A single turn carries every row of the set below to another of its rows. Some are shown first; where does it send the rows asked next?
Zureb: [-16 -11  40   4  21  -6   6  -4 -29   0 -16  -1   9 -16  15 -25 -20  12
   8 -13 -19 -18 -16  -3 -28 -42]
vif: [ -2 -17  16  -9  60  42 -20 -31 -26  21  -6  -8 -20   7  -5 -13 -22   5
  -4   1 -18   8 -24   8   1 -15]
Zeg: [-12   8 -10  30 -14 -16  23   7  23 -16  -8  34  17  18 -21   6  -9   6
 -30 -12   3  23 -17  -7   6  26]
Nubom: [  7   1  -4   3 -12  25   1  44  -9  38  32  22 -33   0  25   0  19 -22
  -8 -20  19   0 -26   3  10   9]
sife: [ -8   6  -8  29  -8 -10  30   0  22 -14  -6  43  16  21 -11   8 -11   3
 -27  -8   3  22 -18  -4   6  27]
Divo: [  0   5  20 -13 -24  -2 -10 -18 -29  21  17  23   0   0 -12  21  15 -12
 -29   7  24  24  35 -22  -1  -4]
moze: [  9  16  10   4  22   8 -22   6  12 -14 -27 -14 -27  11   2 -18  34 -11
  25  20 -23   6  -7 -10  34  27]
motun: [-13 -12  35   0  22  -5   9  -6 -27  -3 -14   1  10 -15  18 -23 -22  11
   5 -10 -19 -22 -18   0 -28 -44]
pema: [-12   8  -6  31 -10 -14  25   5  22 -13  -7  37  16  21 -15   7  -9   5
 -26 -13   3  25 -17  -7   6  28]
Gumat: [  2   8  11 -17 -30  -5 -12 -10 -28  15  16  16   5  -8 -25  20  13  -9
 -35   7  25  17  33 -22   2 -11]
Tudar: [ 13   4 -21  -5 -17  22   0  54  -9  28  32  13 -29 -10  12   0  13 -19
 -18 -15  18 -12 -28   6  18  -1]
Tozuk: [ -7   5 -15  25  -9 -13  30   2  23 -17  -5  40  17  19 -14   9 -15   3
 -30  -7   4  19 -20  -3  10  24]
gup: [ 19  16  -7  -7  24   9 -17   8  12 -26 -23 -16 -24   3  -4 -16  23 -13
  17  27 -24  -9 -13  -5  43  17]
fosod: [-13  -9  34   1  18  -8   5   1 -29  -4 -16  -6  11 -20   8 -25 -22  13
   3 -12 -18 -23 -18   0 -27 -47]
nek: [ 13  18   1  -1  18   5 -23  13  13 -22 -26 -20 -25   3  -8 -19  31 -10
  19  21 -24  -2 -10 -10  38  22]
Dage: [  9   5   0 -26 -26  -2  -5 -14 -28   9  20  20   6 -10 -20  23   5 -12
 -40  13  24   7  31 -17   9 -17]
Zuva: [  0  -7   1 -14  43  26 -31  -8 -22   9 -13 -33 -13 -11 -40 -20 -21  14
 -18  -1 -20  -1 -24   3   8 -28]
kis: [ -8   7 -15  26 -11 -16  26   6  23 -18  -6  35  18  15 -20   8 -13   4
 -31  -9   4  19 -20  -5  11  23]
Mebes: [-16  -9  39   3  19 -10   4   0 -27  -1 -17  -4  10 -18  10 -26 -18  14
   5 -13 -19 -19 -16  -3 -28 -43]
Tovig: [ 14   1 -15  -3 -11  26   5  44  -9  31  34  23 -29  -3  24   4  12 -23
 -12 -14  19  -9 -27   8  16   4]
bova: [  5   1  15 -19 -16   5  -1 -27 -30  19  22  34   1   3  -3  25   8 -16
 -29  11  25  18  32 -16   2  -5]
kol: [-13 -11  32  -1  21  -6   8  -3 -28  -5 -14  -2  11 -19  12 -23 -25  11
   4 -10 -19 -25 -20   0 -25 -46]
Tukad: [ 11   1   1 -26 -16   5   0 -24 -30  10  23  33   4  -5  -7  26   1 -16
 -36  15  24   7  29 -13   8 -14]
todap: [  6 -14  -1 -19  55  37 -20 -23 -26   9  -7 -16 -15  -3 -19 -14 -30   8
 -13   7 -20  -5 -28  11  10 -26]
riz: [-13 -12  30   1  52  33 -32 -23 -26  29 -12 -19 -22   8 -15 -18  -9  11
  -1  -8 -18  22 -19  -1  -6  -8]
Gibu: [ 19  14  -5  -6  30  14 -12   0  12 -23 -21  -6 -25   8   9 -14  22 -16
  21  28 -24  -8 -14  -3  42  22]
sigon: [-12  -7  21  -1  40  24 -39  -7 -23  22 -16 -35 -17  -4 -37 -22  -9  17
  -9  -9 -18  15 -19  -3   0 -19]
Boz: [ 15  14   8   0  30  15 -16  -2  11 -17 -22  -5 -28  14  12 -15  29 -15
  27  25 -23   1 -11  -7  35  28]
goki: [  7   6 -12   1 -23  16  -6  58  -9  32  28   7 -29 -10   5  -3  19 -16
 -16 -21  19  -4 -25   3  14   1]
dur: [  2   5  -2   7 -19  19  -6  54  -9  40  29  11 -33  -3  14  -2  24 -19
  -8 -24  20   3 -23   0   9   7]

Tukad goes to Dage
motun goes to kol
And these:
Zuva goes to sigon
dur goes to Nubom
Tozuk goes to kis
nek goes to moze

